Each path below is one point turned by a fixed rotation once a step. After each direction that follows a path, write how fast that rotation turns it, in degrees per step (0 if it stays still).
Each turn is a multiple of 5 degrees from 10 to 175, or 0.
Each row of a path follows its step; steps can be skipped.
Path 1:
step 0: -.09 -.18 .10 .15 .19 -.24 .20 -.06 .30 .05 .16 -.24 -.13 .08 -.21 -.10
 -.03 .32 -.09 -.14 -.22 .25 -.10 -.06 -.03 .01 -.03 .28 .07 .05 .07 .07
 .37 -.06 .11 -.01 -.05 -.10 .22 -.14 .19 .07 .07 -.18 -.13 .05 -.09 .13
 -.08 -.02 .03 .12 .36 .11 .09 -.22
step 1: -.39 -.16 .15 -.16 -.12 .09 .25 .05 .45 -.03 -.02 .13 -.07 -.01 -.06 .01
 .19 .07 -.05 -.10 .06 -.21 -.03 -.25 -.05 -.02 -.19 -.06 -.19 -.10 -.07
 .04 .07 .06 -.04 .21 .13 -.02 .11 -.40 -.07 -.11 -.11 -.10 -.11 .07 .04
 -.20 -.05 -.07 .01 .03 .20 -.26 .28 -.26
step 2: -.03 .05 .21 .09 .22 .04 .12 -.02 -.03 -.08 -.07 .09 .06 .16 -.15 -.19
 .03 -.06 -.31 .16 .21 -.23 .02 .00 .18 -.08 .01 .13 .04 -.11 -.07 .18
 .20 .22 .20 -.18 .01 .21 .15 -.21 -.18 -.02 -.48 .01 .25 -.21 .07 -.08
 -.27 -.10 -.18 .15 .10 -.14 .01 -.13
step 3: .53 -.08 .22 .33 -.23 -.03 -.19 -.10 .17 .09 -.02 -.01 .33 .09 .20 -.02
 .05 -.11 -.07 -.09 .10 -.11 -.25 -.14 .09 -.10 -.08 .00 -.06 -.07 -.15
 -.23 -.05 -.01 .16 -.04 .23 -.04 -.25 -.09 .07 -.07 -.28 -.05 .22 -.06
 .00 -.08 .00 -.10 -.01 .15 .24 -.17 .00 -.09
step 4: .11 -.04 -.01 -.02 .07 -.04 .14 -.01 -.29 .36 .12 -.17 -.18 .13 .14 .04
 .05 -.04 -.04 .18 .03 .17 -.29 -.07 -.06 .10 -.11 .06 .37 -.03 -.12
 -.10 -.08 .07 .18 .08 -.02 .05 -.22 -.22 .09 .00 -.20 .24 .28 .29 .17
 -.10 .21 -.28 .24 .20 .08 .01 .03 -.05
step 5: -.06 .14 .02 -.05 .16 -.07 .02 .17 .26 .07 .41 .04 .01 -.09 .29 -.14
 -.10 -.04 -.07 -.01 -.02 .19 -.04 .05 .13 .01 -.20 .06 .20 -.33 .18
 -.30 .14 -.27 .02 -.09 .35 .21 -.10 -.10 .04 -.06 -.16 -.03 .00 .30
 -.13 .01 .11 -.13 .10 -.15 -.18 .18 .00 -.11
step 6: .06 -.26 .04 -.29 -.11 .00 .39 -.05 .12 .02 .04 .04 .10 -.21 .09 .17 .02
 .15 .09 .09 -.37 .05 .06 .09 .04 .18 -.03 -.15 .03 -.01 .04 .04 .43
 -.01 -.06 -.23 .00 .27 -.12 -.05 .02 .08 -.26 -.17 .07 .02 .20 -.13 .15
 -.10 -.02 -.17 -.12 .05 -.30 -.21
step 7: -.30 -.21 .04 .14 -.12 -.44 .03 -.13 -.15 -.10 .13 .10 .12 -.03 .01 .17
 -.05 -.07 .05 -.02 -.28 -.16 .13 -.14 .05 -.03 -.18 .13 .19 -.14 -.03
 .09 .19 -.12 .04 -.17 .19 .16 .03 .04 .09 .30 -.01 -.11 -.18 -.14 -.14
 .04 .07 -.15 -.22 .30 -.05 -.35 -.09 -.16
step 8: -.24 -.15 -.06 -.08 .02 -.15 -.21 -.04 -.09 -.21 -.05 -.07 -.07 -.02 .12
 .05 .11 .16 .22 .09 -.20 -.28 -.20 -.05 .13 -.20 -.01 .29 -.33 -.21
 -.06 .03 .20 .11 .22 -.04 -.14 .15 -.20 -.09 .25 -.12 .14 -.17 .26 -.03
 -.02 -.07 -.05 -.33 .02 -.04 .19 -.19 .19 .02
step 9: .17 -.10 .28 .03 .20 -.28 .01 -.04 .11 -.15 .00 .03 -.46 .09 -.16 -.20
 .09 .04 .18 -.15 .08 .31 -.06 -.13 .15 -.12 .01 .40 -.09 -.11 -.15 .10
 .05 .07 .29 .04 -.05 -.10 .05 -.24 .19 .03 -.07 -.10 -.06 .21 -.01 -.03
 -.06 -.10 -.21 .03 .15 -.02 -.21 -.06
.05 .01 .03 .00 .10 -.02 -.05 .03 .03 -.08 -.02 .12 .04 .01 .07 -.04
 -.04 -.01 .05 .08 .02 .02 .06 .07 .00 -.02 .04 .04 -.03 .02 .01 .02
 -.03 .03 .01 -.04 -.01 .09 .01 -.06 .00 .01 -.02 -.06 .04 .04 .01 -.06
 -.02 .06 -.03 -.08 .05 .09 -.02 .01 -> 110
.03 .02 .03 .06 .03 -.03 -.04 -.04 -.08 -.01 .04 .01 .01 -.01 .10 .08
 .03 .05 .03 -.08 .01 -.05 .02 .03 .06 .03 .03 -.03 .08 .12 -.09 .02 .04
 -.03 -.03 .02 -.01 .05 -.04 .00 -.01 .00 -.03 .00 .00 -.13 -.02 .01 .00
 .02 .00 -.01 .02 -.03 .06 .00 -> 85
-.03 -.01 .00 -.06 -.02 .01 .09 -.01 -.04 .00 -.06 -.06 -.02 -.05 -.03
 -.08 -.03 .02 .06 -.05 -.03 -.01 -.01 .12 -.02 .02 .04 -.01 -.01 .05
 .00 -.04 .00 .08 .08 .02 -.02 .08 -.04 .04 -.08 .04 -.01 .06 .07 .03
 .00 -.03 .06 .02 -.05 .01 .05 -.02 .07 .00 -> 160
.00 -.04 -.03 .06 -.01 -.01 -.03 -.03 -.03 .05 -.06 -.02 .08 .01 .14 .01
 -.03 -.05 -.04 .03 -.07 .00 -.02 .03 .06 -.03 .06 .08 -.06 -.06 -.04
 .02 -.06 .01 .04 -.02 -.09 -.07 .01 .01 .06 .04 .03 .07 .01 -.02 -.04
 .01 .05 .03 .01 .06 .03 -.02 .00 -.04 -> 80
Path 2:
step 0: -.06 -.01 -.12 .04 -.19 -.11 -.04 .11 .01 .19 .07 -.19 .05 .15 .10 -.22
 .02 -.16 -.16 .16 -.07 -.08 -.13 -.21 .13 .14 -.18 -.18 .06 .07 -.20
 -.31 -.29 .11 .00 .16 .04 .07 -.33 .12 .10 -.14 -.21 .02 -.12 .20 -.01
 .21 .17 .19 -.19 .25 -.03 .18 -.03 -.06
step 1: -.07 -.06 -.17 .37 -.04 -.07 .03 .07 -.02 -.06 -.16 -.14 .14 -.11 -.23
 .11 -.11 .01 -.07 .09 -.01 .09 -.24 -.12 .11 .02 -.18 .03 -.15 .11 .15
 -.14 -.31 -.06 -.05 .10 -.06 .11 .18 -.01 .25 -.03 .21 -.26 -.34 -.14
 .04 -.06 .20 .11 .25 .20 .12 .15 .15 -.09
step 2: -.01 -.01 .23 .30 .02 -.07 -.26 .24 .13 -.09 .00 -.07 .09 .16 .11 -.05
 -.18 .02 .09 .16 .06 .10 -.10 .03 -.09 .16 -.32 -.27 .09 .03 -.30 -.16
 -.16 -.31 .18 -.14 .05 .07 .02 .14 -.19 .01 -.15 -.31 .07 -.10 -.10
 -.14 -.02 .01 .16 -.05 .14 .14 .00 -.15
step 3: .28 .15 .07 -.03 .00 .08 .11 .15 .00 -.11 .04 .11 .03 .15 -.12 .02 -.12
 -.20 -.39 .17 -.14 .16 -.37 -.24 -.16 .20 -.20 -.11 -.16 .09 -.13 -.11
 -.07 .17 .19 .10 .16 .06 .04 -.02 .11 -.12 -.10 .05 .11 -.03 -.17 .01
 .19 .32 -.07 -.18 .12 -.05 .22 .02
step 4: .09 -.08 -.34 .37 -.25 -.07 -.07 .15 -.05 -.24 -.04 .05 -.09 -.05 .25
 -.10 -.03 -.03 .26 .11 .06 .11 -.38 -.05 .12 .03 -.12 .03 .08 .05 -.03
 -.10 .03 -.04 -.15 .26 .27 -.06 -.22 -.05 .11 -.14 -.08 .02 -.21 -.07
 -.08 -.19 .06 .18 .07 -.13 .22 .01 .00 .11
step 5: .06 .17 .00 -.01 .02 -.12 .05 .27 -.09 .19 -.06 .38 -.09 -.08 .13 -.09
 -.15 -.07 .22 .06 -.20 .16 -.32 -.16 -.19 -.14 -.29 -.21 .05 .05 .02
 .03 -.22 -.05 .08 -.04 .02 .03 .08 .02 -.14 -.01 -.05 -.16 -.34 -.15
 .04 -.02 -.12 .17 .18 .07 -.24 -.04 -.04 -.21
step 6: -.18 .13 .13 .30 -.04 .07 .09 .14 .19 -.05 .14 .40 .16 -.09 .12 -.01
 -.11 -.07 -.10 .07 .13 .01 -.05 -.11 -.01 .29 .11 -.18 .00 .19 -.34 .01
 -.16 -.05 .01 .20 .10 -.20 .13 .02 .12 .12 .17 -.12 -.08 -.03 .04 -.20
 .08 .22 -.05 -.23 -.19 -.16 .12 .10
step 7: -.05 .06 -.07 .01 .03 .20 .11 .25 -.12 .16 -.07 .15 .18 .06 .02 -.23
 -.15 -.12 -.01 -.08 .06 .38 -.28 .04 .16 .09 -.10 .18 -.03 .15 .03 .24
 .27 -.18 .03 .12 .13 -.10 .07 -.08 -.11 -.10 -.16 -.21 -.16 .22 -.28
 -.24 .10 -.05 .05 -.27 .12 -.06 -.01 .04
step 8: -.06 .05 -.26 -.02 -.27 .08 .07 .30 .20 .33 -.19 .37 .00 .17 .05 -.33
 -.04 -.01 .18 .01 .03 .04 -.09 -.08 .06 .11 -.06 -.19 -.03 .12 -.19
 -.16 .06 .20 -.09 -.17 -.09 -.27 -.22 .05 .01 .00 -.07 .18 -.10 -.03
 -.22 .07 .06 .11 -.07 .11 -.01 -.04 -.09 -.05
step 9: -.06 .03 .02 .32 -.05 -.02 .11 .32 .10 .28 -.03 .09 .13 -.06 -.11 -.14
 -.23 -.11 .07 -.09 -.14 .11 .10 -.24 .04 .04 .02 .05 -.17 .19 .11 .16
 -.08 .12 -.06 .28 -.03 .01 .01 -.07 .32 .02 .04 .13 -.19 -.01 .06 -.30
 .08 -.14 .14 .24 -.30 .12 .20 .11
.05 .03 -.07 -.02 -.01 .02 .05 .03 -.01 -.04 .06 -.05 .01 -.10 .04 .06
 .04 .00 .02 .00 -.04 -.04 -.02 .00 -.08 .00 .08 -.07 .04 -.02 .01 .00
 .03 .02 .00 .08 .04 -.02 .00 .02 -.03 -.08 -.05 -.06 -.08 .01 .06 .02
 -.09 .01 -.04 -.05 -.08 -.03 .00 -.04 -> 55
.10 -.02 .10 .01 .03 .02 .07 -.01 .07 -.04 .01 -.02 .05 -.02 .05 -.05
 .00 .04 .03 -.09 -.06 -.02 .05 -.03 .01 -.05 .03 -.01 .01 .03 -.06 .02
 -.07 -.02 .05 .01 .05 .07 .04 .04 -.04 .03 .01 .00 .06 .04 -.05 -.09
 .04 .02 -.03 .01 -.03 -.03 .07 -.03 -> 100
-.02 -.02 -.07 .08 .05 .06 .00 .00 -.04 -.04 -.03 .00 -.03 -.06 .01 .02
 -.01 .01 -.01 .06 .03 -.01 .07 -.04 -.05 -.01 .12 -.04 -.04 .02 .05
 -.03 .04 -.04 -.03 .05 .02 -.07 .02 -.03 .01 .00 .06 .04 .04 -.04 -.01
 -.09 .14 .00 .02 .02 .02 .03 .05 .01 -> 140
-.04 .00 .05 .02 -.04 .05 -.02 -.02 -.01 .00 .08 .05 .02 .03 -.06 .04
 -.03 -.09 -.01 -.04 .05 .04 .06 .07 -.01 -.01 .01 .02 .03 -.06 -.01
 -.04 -.01 -.02 .07 -.01 .02 -.03 .01 -.02 .02 .04 .00 -.04 .02 -.03 .10
 -.05 -.01 .01 .04 -.07 -.03 .05 .06 -.15 -> 90
-.03 -.09 .03 .04 .04 .05 .04 -.06 .05 .01 -.05 .00 .05 -.05 -.02 .07
 .04 .04 .03 -.06 .01 .05 -.04 -.02 .05 .01 -.02 .11 -.01 .03 .06 .01
 -.08 -.01 -.04 .05 .05 -.02 -.05 -.04 .01 -.09 .03 .00 -.04 .01 .03
 -.03 -.03 -.02 -.03 -.09 .09 .03 -.03 .01 -> 125
